In the rows, 128 means zero.
Rotation paths and how fast each direction turns (degrees per step):
Each turn is a multiple of 5 degrees from 10 to 175, or 0.
Each row of a path follows its step; steps can be skipped.
Path 1:
step 0: [126 131 136 128 132 132 121 129 128 125 125 133 131 136 126 128 123 130
 134 135 122 129 117 119 124 127 134 120 127 125 136 136 126 123 136 129
 132 126 119 119 130 132]
step 1: [125 129 128 127 125 129 131 126 132 134 128 139 122 130 134 123 124 135
 142 131 130 128 132 119 124 135 128 119 125 126 134 132 132 122 135 126
 129 141 129 124 125 127]
step 2: [130 130 127 131 122 131 128 130 123 136 140 138 130 130 135 130 134 125
 134 133 123 126 134 121 126 129 130 133 130 121 138 125 131 136 132 128
 131 130 138 124 118 129]
step 3: [124 125 129 132 119 136 121 139 136 142 136 130 128 130 134 135 129 121
 127 126 128 128 123 123 126 128 134 126 131 126 131 127 118 129 128 128
 121 127 133 123 131 135]
step 4: [124 125 125 117 122 124 126 127 131 140 126 136 128 122 130 129 132 125
 126 125 133 119 122 126 129 125 119 125 127 131 136 130 117 126 131 131
 124 130 131 125 138 124]
step 5: [130 132 126 122 123 131 125 118 130 133 124 125 128 126 128 125 131 133
 126 128 121 117 132 122 123 123 123 141 133 131 132 135 120 127 131 124
 126 122 130 117 128 122]
step 6: [125 129 130 128 125 136 126 125 136 130 128 133 121 129 121 125 121 123
 128 132 123 121 133 129 127 127 136 138 134 123 119 135 128 132 126 134
 125 134 126 121 136 119]
step 7: [125 121 121 130 126 131 131 124 128 126 130 141 128 118 132 121 124 130
 124 138 120 133 127 130 125 124 130 129 121 121 124 135 121 136 126 134
 126 129 123 129 133 122]
step 8: [134 129 136 139 125 126 126 124 119 129 130 130 134 122 129 131 118 134
 133 136 125 132 124 122 119 118 126 131 128 122 128 136 122 125 133 130
 124 125 127 133 133 127]
step 9: [132 130 139 136 124 127 136 128 130 138 133 125 124 130 132 119 120 131
 134 131 132 120 133 125 126 129 124 123 123 126 126 138 130 126 125 129
 129 128 133 135 137 129]
Speeds:
[132 127 129 129 125 128 126 125 126 126 129 125 130 129 129 131 127 128
 127 128 127 126 126 125 129 128 129 130 128 125 127 127 128 128 128 126
 130 128 129 126 127 128] | 125
